In the rows, zero is written as 128.
These are runs of 7 systems, one row a step. Runs of the same system follow the same rule from any start.
N, trace 1, 9 rows:
[[126 132 103 143  72 144  72 130 127  74 145 108 133  77 167 163 108 119
  137 121]
 [105  80 175 139 122 128 118 102 112 130 173 182 143 175 178 141 115 137
   85 129]
 [122  94 119 111 193 131 165 133 111 152  97 120  81 141  99 142 126  86
   84  84]
 [195 145  95 158 121 124  71 142 139 119 138  80 123  83 134 137 141  91
  129 110]
 [138 144 167 108 105 157  98 102 154 102 177 143 141 174 198 147 153 129
  122 151]
 [ 64 117 136  93 162 124 160 104  98 115 106 141  80 153 147 157 120 131
  116  59]
 [157 120  91 190 158  80  89 143  88 132 145 119 118 115  94 131 138 115
  125  75]
 [176 126 124 136 135 174 100 122 160 117 172 115 147 194 119 129 166  97
  139 166]
 [ 55 134 129 104 113 179 143 109 144  88  89  95  93 145 163 165 116 111
  142 115]]
M, trace 2:
[[169 135 141 161 152  62 127 100 109 167 159 107 105 124 160 113 160  99
  115  70]
 [135 131 173 112 137 126 116  89 144 144 183 135 108 185 159  92 187  98
  148 134]
 [ 79 137 160 125 143 157 115 106 164 145  79  91  78 141 140  88 143 104
  164 117]
 [103 133 133 208 113 106 177 109 132 163 104  63 126 138 139 123 123  99
  135 138]
 [125 100 124 129 124 174 192  93 139 132 145 101 153 209 119 144 125 105
  133 155]
 [138 116  96 123 155 202 119 145 166 119  76  85 124 154  75 130 116 106
  145 141]
 [138 160  89 201  97 143 115 163 145 103 107  83 163 115 112 166 118 126
  138 171]
 [124 114 102 135 101 167 125 116 123  81 137 144 183 171 146 185  85 175
  126 128]
 [154  87 101 128 172 162  71 155 124 107 101 155 133 136 107 161  92 144
   85  86]]
G, trace 3 (9 x 20):
[[105 167 137 123 189 125 115 171 126 112 113 143  74 153 104 161 186  96
   98 124]
 [ 62 137 120 135 123 126  95 124 114  94 133 112  73 122 109 116 166  92
  180 109]
 [ 63  77 160 169 129 139 130  89 130 157 109 109 101 161 140  93 109 104
  139 108]
 [130 103 133 153 113 147 202 110 141 162 129  70 131 147 129 131 125  64
  104 167]
 [197 144 104 121  93 149 130 107 169 139 133  64 156 108 130 100 126 111
  172 147]
 [163 171 162 135 112 123 106 129 174 156  91 127 166 114 177 102 111 181
  128 149]
 [124 189 129 127 113 112 163 141 122 102 114 133 153 129 174 197 124 171
   95 135]
 [148 148  79 147 150 133  83 135 107  73 135 127 138 157 122 190 130 155
  135  72]
 [106 117 140 177 164 145  39 172 132 109 119 164 111 152 109 140 143 123
  101 130]]
N, trace 4, 9 rows:
[[ 90 135 156 141 151 125 123 128 113 109 138 188 144 202 146 163 134 176
  105 126]
 [112  97  75 116 171 137 154 147  88 109 110 132 109 140  51 156 117 116
  122  89]
 [166  99  90 183 109 161  58 142 142 111 132  97 152 113 105 126 105 110
  143 133]
 [ 88 109 172 129  97 180 113 131 154 111 146 144 129 155 167 147 131  99
   95 194]
 [ 79  91 133 102 120 116 188 110  96 132 117 120  93  92 152 156  97  97
   90  91]
 [197 115 127 184 144  80 108 127 116 170 144 113 141 104 148 122 121 116
   90  91]
 [193 163 147  95 160 156 120 136 169 133 143 125 131 176 147 143 175 111
  102 156]
 [107 161 113  61 126 148 122 112 130  78 107 116  98 116 164 165 126 146
  151  74]
 [113 119 129 172 135  84  62 124  89 109 158 176 128 134 141 130 125 167
  133  73]]
P, trace 5 (9 x 20):
[[156 118 119 137 169 113 173 155 106 143 150 163 150 174  69 147 147 129
   88 157]
 [156  71 123  69 132 171  96 150 137 125 135 159 123  89  87 100 107 109
  114 147]
 [ 90 156 162 134  88  96  93 157 127 130 106 154 113  49 154 110 118 151
  123 155]
 [ 86 149 144 120 104  80 202 113  87 125 163 165 147 148 133 145 137 158
  126 145]
 [151  59 118  98 157 125 183 103 106 169 134 133 132 138  93 101  96 117
  110  96]
 [141 127 172 123 151 128 103 161 163 176  98 127  92  90 126  81 146  85
   92 160]
 [119 187 160  76  85 123 145 130 150 118 152 143 134 116 143 103 161 145
  165 191]
 [143 135 107 115 125 101 175 105 110 143 111 140 173 133 106 106  89 203
  165 103]
 [136 121 127 152 201 108 137 170 117 162  92 151 114 148  64 125 137 127
   85 123]]
X, trace 6 (9 x 20):
[[116 113 133 210 131 111  65 154 117 130 161 146 133 147  92 105 153 112
  135 156]
 [ 64  90 159 104 130 196 103 123 152 112 111 128  87 153 135 125 129  89
  121 146]
 [126  94 111 129 101 136 168  94 130 148  96  64 118  83 152 122  77 100
  128  94]
 [160 129 151 166 108  74 183 111 110 169 178 127 155 136 158 131 143 113
   92 150]
 [164 165 149  60 146 154 151 154 158 131 138 149 129 147 114 132 170 118
  110 188]
 [155 188 115  96 114 126  84 144 154 108  91 114 129  66 144 121 122 166
  157 114]
 [ 94 131 131 149 112  86 110 114  84 102 156 176 147 137 157 152 111 189
  133  88]
 [128  77 104 113 179 154 131 135 105 119 136 163 135 186  57 132 122 136
  124 111]
 [138 114 111 181 154 135  69 155 143 143 102  92  98 104  81  94 142  84
  144 125]]
X, trace 7, 9 rows:
[[146 154 118 168 135 113  86 177 129 121  87 158 168 105 116 147  97 189
  103 137]
 [ 88  94 132 149 128 138  79 172 104 101 128 199 139 122 100 146 100 155
   94 151]
 [121  46 128 123 139 175  84 138 133 134 110 153 128 115  96 101  77 123
  108 124]
 [126  66 158 161 134 113 101 125 123 170 128 127 101  89 146  95 106  83
   84 106]
 [117  87 172  93 112 108 170 114 115 164 167 148 103  96 145  96 137  76
   93 151]
 [179 135 158  54 126 118 163 103 151 175 134 123 123 101 145  70 137 122
  134 137]
 [149 191 161  97 144  63 144 123 125 158 122 140 113  99 159 104 157 159
  130 105]
 [104 173 129  81 135  86 156 131 101 116 139 179 126 132  98 117 149 183
  164 122]
 [121 146 112 129 162 125 108 130 129 130  94 146 137 160  71  90 126 187
  186 105]]
C, trace 8:
[[132 123 152 146  89 121  66 134 142 134 117 154 158  78 158  89  89 180
  136 141]
 [ 91 138 174 129 131  94 167 135 100 131 159 173 119 147 164 164 154 124
   69 152]
 [124 103  77  98 142 111 172 138  86 127 114 115 101  78  63 129 111 106
  137  91]
 [169  96 162 140 129 128  50 135 157 162 133 150 132  93 142  63 118 130
  120 131]
 [ 87 171 180  89 131 118 147 138 131 121 154 162  97 150 151 133 187 113
  115 170]
 [123 149  87  94 147  93 165 120  96 124 103 124 119 105  83 121 116 167
  172  70]
 [176  96 150 187 156 102  73 127 132 173 145 150 148 148 122  81 130 135
  112 116]
 [ 80 143 153 121 137 149 155 154 139 124 133 135  98 164  89 125 178  85
  126 197]
 [ 93 161 106 119 115 118 146 129 132 126  62 104 125  89 105 103  98 172
  184 109]]
G, trace 9:
[[159 104 143 114  94 139 181 133 143 157 125 113 155  87 152 136  91 107
   70 176]
 [213 148 100  78  99 119 129 115 133 117 161 110 156  79 156 137 118 139
  132 112]
 [177 155 155  88 162 122  73 132 149 132 121 173 139 130 169 123 130 185
  108  98]
 [ 94 177 143  95 160 112 133 164 110  99 116 170  96 130 141 181 159 143
   88 120]
 [ 87 132  97 124 154 116 100 122  87  80 142 131  77 140 110 154 157 111
  156  59]
 [ 83  81 155 166 169 139  84 119 128 144 130 139  87 176 109  96 149  92
  130 107]
 [ 79  99 148 133 110 155 178 130 139 145 121  96  96 126 105 111 138  55
  123 183]
 [144 110 112 126  85 129 163  84 139 152 129  60 130  93 132  84 105 101
  176 119]
 [189 134 166 137 119 121 147  96 166 184 128 109 170 144 176  89 115 151
  121 143]]
M, trace 10, 9 rows:
[[118  93 135 150 113 172 153  84 139 123 132 116 169 206 164 154  95 143
  124 132]
 [148  86 106 131 178 193 105 141 152 127  85 100 114 160 105 150 106  98
   93 106]
 [163 129 101 185  95 149  81 157 143 105 148  87 143 102 123 153 134  84
  123 167]
 [132 118 130 124  77 176  93 106 151  92 141 135 178 143 179 146  89 169
  139 147]
 [153 105 123 128 163 158  92 132 139 127  79 127 132 127 162 163  77 152
   75  73]
 [188 113 113 160 129 109  86 135 111 120 180 118 128 109 155 165 143  81
   81 107]
 [153 110 150  97 100 158  56 100 151 105 182 151 137 135 176 105 138 127
  150 128]
 [124 136 172 132 137 140  74 121 164 147  73 121 107 105 194 107 108 145
  112  97]
 [146 124 143 168 122  90 146  97 115 150 153  93 117 120 194 153 135  87
   86  91]]
B, trace 11:
[[ 79 104 141 121 139 168 137 102 153 143  66 116 127 158 119  88  88 160
  165 114]
 [ 93 116 111 212 129 123 149 137 127 153  69  75 123 120 100 123  98 113
  133 129]
 [158 120 109 165 104 137 189 111 143 158 139  79 171 157  92 107 125 105
  151 179]
 [178 111 116 102 128 196 141 140 176 140  88 103 166 129 119 134  88 130
  108 167]
 [148 145 102 156 114 129 133 191 127 113 103 123 154  79 105 178 109 126
   75 174]
 [158 118 104 107  98 118 160 144  95 101 192 165 173 124 100 159 127 138
  111 171]
 [134  71 136  67 137 171  98 139 119 104 152 191 131 131 127 148 105 130
   80 126]
 [ 73 104 146 135 115 112  92 158  95 103 148 160  83  78 136 153 138  88
   88 132]
 [105 107 155  99  84  85 153  87  94 130 203 148 110 102 161 104 144 102
  141 121]]
P, trace 12 (9 x 20):
[[106 142 124 112  89  99 198 104 111 138 156 120 141 125  89  85 140 133
  193 164]
 [125 100 129 149 147 140 179 128 141 178  71 121 158 148  83  94  83 157
  129 146]
 [132 158 128 109 156 140 159 190 144 140  84 124 108 104  75 136 149 100
   94 184]
 [147 137 109 109  75 124 131 151 128 117 162 137 156  76  79  96 130 130
  167 195]
 [104 113 134 149 103 123 143 148 122 138  94 168 179 112 116 124  68 193
  111 161]
 [113 129 124 104 150 103 186 170  93 130 119 163 118 104  94 172 127 123
   64 139]
 [153  76 129 107 101 105 135 133 103 146 190 153 128  76  97  87 128  86
  119 156]
 [105 105 192 118  98 131 130 125 147 164 115 164 144 100 168  88  94 152
  100 171]
 [122 174 152  67 131  88 206 129 116 144 120 147 119 106 150 140 141 147
  103 133]]
B, trace 13 (9 x 20):
[[136 133 106  91 170 165 150 133 145 123 100  81  79 144  91 139 156  69
  134 115]
 [185 152 115 150  97 114  61 147 151 133 136 107 142  63 124  88 134 126
  157 147]
 [126 171 168 125 110 111 158 133 143 143 120 166 175 146 161 131 121 190
  109 176]
 [106 125  83  90 162 142 175 134  96  97  97 130 117 149  87 179 107 144
  120  82]
 [153  87 100 178 145 122  57 146 106 123 166 138 126 126  75 112 138 101
  134 114]
 [ 89 125 185 124  88 160 110 124 160 126 151 150 135 149 151  98 143 122
  137 204]
 [ 77 120 118  95  94 145 173 108 123 108  83 104 118  88 165 155  74 139
  126 103]
 [165 102 110 188 143  73 145 118  89 160 151 108 133 121 128 141 123 102
   93  82]
 [170 137 154  96 154 147 138 125 157 150 164 129 118 179 119 109 188  85
  122 169]]
C, trace 14 (9 x 20):
[[105  93 185 146  99 136  68 109 149 145 147 159 135 126 169  71 118 140
  138 149]
 [ 70 146 165  85 136 116 210 109 116 136 128 141 100 160 148 142 148 121
  112 134]
 [162 123  91 122 149  94 163 106 112 161 106  83 115  97  99  99 112 125
  156  64]
 [199 120 161 152 132 127  85 127 164 169 165 130 152 143 135  76 158 110
  124 169]
 [103 195 137  87 138 150 165 160 152 107 109 131 118 153 106 149 171 128
  139 186]
 [130 172  88 162 131  93 119 138 112 115  86 112 145 103 109 139 107 184
  164  83]
 [143  95 138 210 121 106 100 135 111 142 176 157 167 161 123 126 127 127
  101 156]
 [ 69 105 123 111 124 173 175 162 127 115 100 130 112 132  77 151 117  94
  105 186]
 [ 99 136 128 142  97 118 108 127 135 135  71  97 111  52 154 112  83 140
  140 104]]

Name the system that made each run.
trace 15, 2 rows:
[[142 188 102 151 109 127 111 137 131  82 122 119 163 136 166 190 122 173
  128 118]
 [142 102  81 174 121 130 125 135  89  88 163 139 164 153 115 196 107 135
  103 113]]
 | C
trace 16 (2 x 20):
[[146 109 171 109 111 163  49 130 161 118 167 162 126 123 176 108 142 114
  110 159]
 [ 82 161 135  53 136 137 157 121 115  84 131 153  93 146 150 169 147 141
  131 106]]
 | C
trace 17, 2 rows:
[[ 89 153 109 103 157 130 204 124 109 111  92 109 105 157 124 189 126 130
  110  96]
 [159 141  90 176 163 107  92 120 113 123 147  95 111 160  94 126 168 102
  163  80]]
 | G
trace 18, 2 rows:
[[125  96 128 150 175 103 126 132 114 170 123 135 102 142  57  68 146 107
  150 111]
 [100 125 159 124 121 149 132 134 162 161  99 120 116 122  88  53 135 120
  167 182]]
 | B
trace 19, 2 rows:
[[168 136 110 115 109  76 180 125  84 126 188 159 171 124 120 150 127 155
  113 133]
 [192 153 127 100 172 146  81 156 152 125 144 162 146 167  89 111 167 150
  136 150]]
 | X
trace 20 (2 x 20):
[[122 106 100 103 113 202  95 151 141  75 139 143 146 149  90 151 121 124
  140 172]
 [ 77 136 133 134 127 168  85 135 141  92  69 134 118 134 171 168  90 166
  119  98]]
 | C
trace 21:
[[ 86 159 171 107 164 137 121 159 145 136  98 180 114 166  98 102 154 162
  128 167]
 [ 79 133 117 116 132 143 128 147 136 128  46 122 112  90  93 104  88 162
  156 117]]
 | X
trace 22:
[[102 165 149 106 120 116  84 127 127 104 162 176 123 143 115  93 171 161
  187 144]
 [ 44 146 163 142 144  99 128 139 116 140  69 153  94 120 132 115 117 162
  131 108]]
 | M
trace 23, 2 rows:
[[ 74 159 132 109  96 127  95 125 127  87 117 106  74  76 166 141 142 103
  154 108]
 [119  97 111 117  87 121 174  61  98 115 166 121 158 150 155 132  93 153
  161  91]]
 | X
trace 24 (2 x 20):
[[100 126 101  86  90 110 204 133  91 112 129 116 118  66 111 157 104 111
  118 131]
 [201 125 131 141 110 115 128 106 142 161 168 131 195 149 126  83 120 164
  150 154]]
 | X
trace 25:
[[147 119 124  72  87 103 109  93 104 102 201 153 133  89 156 113 133 138
  160 100]
 [113  97 173 131 169 127 102  90 138 166 120 155 118 182 142  74 126 151
  138  86]]
 | N
trace 26 (2 x 20):
[[119 148 115 189 117 123  89 147 113  84 139 122 131 130 167 203 131 124
   90 113]
 [133  85  90 107  99 177 127 133 110  73 174 141 150 141 110 178 111 109
  116 152]]
 | X
trace 27, 2 rows:
[[145 131 151 102 121 135 129 153 126 115 192 164 122 134 133 151 175  82
   82 183]
 [131 126 132  35 102 143 106 127 123  92 156 159 107  75 157 141 123 128
  126 119]]
 | B
trace 28, 2 rows:
[[109 116 140 162 170 172  67 131 164 137  65 120 117 167 117 102 114 145
  140 110]
 [ 80 152 151 187 108 108 160 159 126 140 107 108 108 103 137 154 145  89
   89 181]]
 | G
trace 29, 2 rows:
[[165 168 124  94  95 124 203 104 143 137 129 113 182 136 145 127 114 170
  153 157]
 [184 179  98 133 152 110 134 134 131 128 103 129 175 145 113 144 117 200
  144 106]]
 | G
trace 30 (2 x 20):
[[ 76 105 112 167  84 190 110 133 139  86 127 106 142 149 114 149 111 108
  151 176]
 [116  85 115 157  63 162 137 102 129 110 141  99 165 119 171 157  71 117
  117 143]]
 | B
trace 31, 2 rows:
[[ 78 119 162  93 113 138 115 119 126 113 175 162  97 146 115  92 173 101
  161 162]
 [ 74  91 127  97 135 147 186 102 121 148  78 111 102 124  99  96  91 125
  152 104]]
 | G
trace 32, 2 rows:
[[140 130 137 100 191 177  85 130 158 120  81 125 101 169 152 153 129 131
   98  78]
 [114 142 111 152 127 125  81  98 118  91 166  97  97 157 147 137 171  95
  176  81]]
 | C
trace 33, 2 rows:
[[171 151 124  82 148 159 131 136 163 127 133  87  95 131 115 125 177  67
  135 145]
 [165 190 111  95 116 143  82 124 160  98 119 117 144 121 138 118 143 172
  190 123]]
 | C
trace 34 (2 x 20):
[[153 102 129 121 196 128  76 154 114 129 119 186 127 155 101 138 124 154
   83  85]
 [ 96 117 144  92 144 127  63 150 111  97 154 172  69 100 118 124 164  97
  124 111]]
 | P
trace 35 (2 x 20):
[[ 80 108 114 165 170 151 159 139 116 127 100 118 113 198  63 144 136 108
  130 134]
 [128  90  94 145  96 174 101 124 146 114 130  86 133 119  83  98 113  92
  180 152]]
 | B
trace 36:
[[132 142 112 143 137  63 183  94  80 143 161 130 141 159 111 122 142 154
  160  85]
 [149  97 136 106 191 171  99 113 152 148 115 134 116 198  99  91 141 122
  143  99]]
 | B
trace 37, 2 rows:
[[164 137 136  92 150 142  83 185 153 136 115 152 111  81  87 101 148 106
  105 168]
 [101 158 143 106  76 111 100 149 124 103 149 175 144  83 125 103 130 170
  163 177]]
 | P
trace 38, 2 rows:
[[180 117 130 109 128 114 153 170 131 163 133 148 145  76  90 108 123 113
   82 182]
 [145 172 122  47  85 128 157 139 131  98 153 137 133  77 138 139 142 132
  136 166]]
 | M
trace 39:
[[157  89 152  81 104 149 139  96 131 132 163 174 178 148 162 126  88 169
  105 137]
 [197 122 122 103 196 118 111 153 128 151 107 149 121 121 115 137 125 134
   74  85]]
 | X
trace 40, 2 rows:
[[103 168 150 115  95 105 152 117 116 107 127 130 126 106 210 182 121 149
   98 118]
 [161  81 109  99 156 106 135  76  95 141 159 129 120 144 133 114 112 132
  135  36]]
 | M
trace 41 (2 x 20):
[[130 117 153 103 168 153 129 144 140 137 154 139  86 171 105 123 184  64
  102 157]
 [ 85 139 120 128  85 150 109 129 149 111 112  84  99  84 109  94 137  95
  188 155]]
 | M
